Small tables with named rows and columns. After each table, cells are looked up by row and column.

Table lif
fields: tafuze, vok, sav, sukop
zor: [31, 38, 37, 43]
pufub: [85, 34, 31, 19]
pirifi: [55, 39, 38, 35]
donozib: [1, 43, 41, 52]
detizeg: [8, 51, 47, 48]
nozo: [35, 44, 46, 42]

vok of detizeg = 51
sav of zor = 37
sukop of detizeg = 48
vok of pirifi = 39
sav of pirifi = 38
tafuze of donozib = 1
sav of pufub = 31
sukop of nozo = 42
vok of pufub = 34
sukop of pirifi = 35
tafuze of pirifi = 55
sukop of pufub = 19
sav of detizeg = 47
vok of donozib = 43
sav of nozo = 46
tafuze of pufub = 85
vok of nozo = 44
sukop of donozib = 52
sav of donozib = 41
tafuze of nozo = 35

Table kiv
	puvuriv	zon	sutaru	budo	zis	vir	notu	timise	giz
rimani	90	153	62	212	60	178	202	247	57
komarep	58	180	87	207	242	181	196	137	63
litamu	88	175	159	60	80	120	209	65	182
nal	169	96	144	228	128	188	157	233	165
daz	114	251	164	181	225	198	242	216	70
kune	79	177	197	62	148	154	81	237	162
solur	117	59	206	145	174	102	155	239	240
naf	149	76	227	169	123	83	95	154	241

nal, timise -> 233
nal, sutaru -> 144
rimani, sutaru -> 62
daz, zon -> 251
nal, puvuriv -> 169
rimani, giz -> 57
Row with the largest budo: nal

kamitu
|  | ref | kalar | katofip | mil |
|---|---|---|---|---|
| viti | 91 | 153 | 101 | 80 |
| tuz | 193 | 45 | 218 | 149 |
| niz | 89 | 151 | 105 | 73 |
| tosuzak | 110 | 136 | 93 | 157 |
| voneki | 110 | 145 | 90 | 145 |
| firoz | 103 | 143 | 81 | 137 |
| niroras | 177 | 64 | 196 | 149 |
| tunul | 92 | 151 | 107 | 68 |
| gopug | 172 | 64 | 191 | 142 |
| pimevid | 114 | 136 | 97 | 156 |
| zar | 124 | 120 | 122 | 124 |

ref of viti is 91
kalar of niz is 151
mil of viti is 80
mil of tosuzak is 157
katofip of viti is 101
katofip of voneki is 90
kalar of gopug is 64
katofip of tosuzak is 93
ref of tuz is 193
ref of niz is 89
mil of tunul is 68
katofip of pimevid is 97
mil of tuz is 149
katofip of firoz is 81

lotune =
fields: fot, kinisu, mamop, gunotu
mek: [214, 166, 214, 63]
vor: [217, 164, 217, 70]
kub: [208, 169, 208, 57]
fovas: [180, 181, 180, 71]

mamop of fovas: 180
gunotu of vor: 70
fot of fovas: 180
fot of vor: 217
kinisu of fovas: 181
mamop of vor: 217
kinisu of mek: 166
kinisu of kub: 169
gunotu of mek: 63
gunotu of kub: 57
kinisu of vor: 164
fot of mek: 214
mamop of kub: 208
gunotu of fovas: 71
fot of kub: 208
mamop of mek: 214

poz:
|  | kop | gonas | sesel | mobid | muzevas | pulel | sekogi |
|---|---|---|---|---|---|---|---|
| veti | -4.257 | 91.306 | -65.800 | -40.443 | -28.954 | -58.533 | 58.700 |
| busef | -11.430 | 63.327 | 72.498 | 36.626 | 79.994 | 5.675 | -5.967 |
| bisevi | -24.965 | 52.864 | -60.915 | -36.304 | 52.592 | 62.713 | -4.121 |
| munok | 19.313 | 87.543 | -60.829 | 4.943 | -4.791 | -5.958 | -2.760 |
| fede | 74.746 | -28.252 | 61.766 | 81.766 | 81.163 | 87.137 | 62.022 |
| merod | -35.849 | -50.514 | 3.561 | -61.796 | -16.182 | 30.139 | -6.090 |
| sez | 28.746 | 31.929 | 91.412 | -56.887 | -79.456 | 75.201 | 8.906 |
| gino | -66.643 | 80.935 | -55.165 | 57.968 | 60.693 | -31.549 | -42.850 |
| nesar | -22.364 | 64.138 | -82.228 | 57.769 | 30.305 | 80.468 | -39.661 |
| dek | 82.789 | 16.919 | -14.613 | -46.142 | -63.085 | 14.655 | 44.307 |
| puruber | -53.786 | -18.461 | -28.151 | 2.096 | -69.262 | -61.917 | 46.734 |
| tav | -82.169 | 78.771 | 29.898 | 2.124 | -25.709 | 88.750 | 15.899 |
| gamod | 28.634 | 82.475 | -51.848 | 47.137 | -20.742 | 58.756 | 46.228 |
| darutom | -44.298 | -23.029 | -15.163 | 29.662 | -72.874 | 50.171 | 70.746 |

nesar, pulel -> 80.468
veti, pulel -> -58.533
merod, gonas -> -50.514
gamod, kop -> 28.634
bisevi, kop -> -24.965
munok, sekogi -> -2.760

refog
|  | ful | degifi | piniti | sesumer |
|---|---|---|---|---|
| lep | 82 | 72 | 41 | 61 |
| vus | 61 | 66 | 53 | 74 |
| teko | 70 | 11 | 44 | 21 |
| vik | 25 | 51 | 67 | 19 |
| zev | 10 | 50 | 27 | 61 |
| zif | 80 | 72 | 46 | 74 |
| babon | 8 | 54 | 28 | 58 |
| razili | 84 | 45 | 27 | 67 |
| vovo | 57 | 63 | 53 | 77 |
| dumego | 55 | 9 | 70 | 56 |
| sena | 26 | 51 | 40 | 34 |
| dezuv | 23 | 55 | 68 | 23 |

vik, ful => 25
razili, degifi => 45
lep, degifi => 72
razili, ful => 84
babon, degifi => 54
dezuv, sesumer => 23
lep, ful => 82
zif, piniti => 46
zif, sesumer => 74
babon, sesumer => 58
dumego, sesumer => 56
teko, sesumer => 21
vus, degifi => 66
vovo, degifi => 63
babon, piniti => 28

pozema =
|  | vutinu | lifove |
|---|---|---|
| pib | 813 | 331 |
| gik | 38 | 996 |
| revok | 687 | 322 |
| duz | 713 | 469 |
| buke | 722 | 281 |
| fakek | 44 | 986 |
| zim | 141 | 922 |
| romub | 225 | 750 |
| feri | 756 | 375 |
| kur | 776 | 226 |
| vetodot | 774 | 341 |
| sis | 52 | 967 |
| mep | 527 | 535 |
| tegad | 838 | 257 |

What is the lifove of feri in pozema?
375
What is the lifove of duz in pozema?
469
What is the vutinu of buke in pozema?
722
What is the lifove of sis in pozema?
967
What is the vutinu of tegad in pozema?
838
What is the lifove of romub in pozema?
750
What is the lifove of revok in pozema?
322
What is the vutinu of vetodot in pozema?
774
What is the lifove of gik in pozema?
996
What is the vutinu of fakek in pozema?
44
What is the lifove of vetodot in pozema?
341
What is the vutinu of gik in pozema?
38
What is the lifove of fakek in pozema?
986
What is the vutinu of romub in pozema?
225
What is the lifove of tegad in pozema?
257
What is the vutinu of kur in pozema?
776
What is the vutinu of pib in pozema?
813
What is the vutinu of sis in pozema?
52

Table sol
|  | minosid | voke |
|---|---|---|
| bik | 215 | 106 |
| kaga | 71 | 170 |
| duf | 140 | 222 |
| konidi | 153 | 56 |
| nerek | 119 | 248 |
| mas | 182 | 177 |
| nugoru | 112 | 106 |
| peza | 126 | 239 |

nerek, voke => 248
duf, minosid => 140
peza, minosid => 126
kaga, voke => 170
peza, voke => 239
mas, minosid => 182
nugoru, minosid => 112
duf, voke => 222
konidi, voke => 56
nugoru, voke => 106
mas, voke => 177
bik, minosid => 215

pusu:
|  | zako | pid | zaz | derira | vun | tufet |
|---|---|---|---|---|---|---|
| nabam | 7.69 | 5.57 | 6.06 | 3.59 | 5.88 | 7.22 |
| maz | 7.63 | 1.83 | 3.79 | 7.17 | 9.01 | 7.83 |
| visive | 7.51 | 6.72 | 7.05 | 5.48 | 3.70 | 5.14 |
| fefat | 5.23 | 6.64 | 5.60 | 5.58 | 3.52 | 5.07 |
| fav | 3.29 | 3.83 | 4.38 | 5.36 | 2.85 | 5.58 |
| ripu | 7.01 | 3.83 | 2.90 | 6.24 | 7.08 | 3.31 |
| zivod | 9.04 | 3.43 | 4.23 | 8.57 | 2.53 | 5.23 |
| sofun | 2.83 | 5.11 | 4.39 | 8.91 | 5.85 | 7.79 |
| bemonup | 2.45 | 8.72 | 4.58 | 4.27 | 3.50 | 6.17 |
| lodak | 2.81 | 9.00 | 2.15 | 8.83 | 6.16 | 2.39 |
| fas | 2.31 | 1.84 | 3.91 | 9.18 | 6.86 | 3.44 |
| pipunu | 7.28 | 4.08 | 7.51 | 6.26 | 6.52 | 2.40 |
| fami | 4.27 | 3.77 | 8.85 | 7.27 | 2.71 | 6.19 |

lodak, zaz: 2.15
maz, zako: 7.63
nabam, zako: 7.69
sofun, tufet: 7.79
fami, vun: 2.71
nabam, pid: 5.57
fami, zako: 4.27
fav, zako: 3.29
fefat, vun: 3.52
fas, zako: 2.31
fav, tufet: 5.58
fefat, pid: 6.64
bemonup, zako: 2.45
bemonup, vun: 3.50
lodak, derira: 8.83
bemonup, tufet: 6.17
maz, derira: 7.17
fami, zaz: 8.85
fami, pid: 3.77
fefat, zako: 5.23

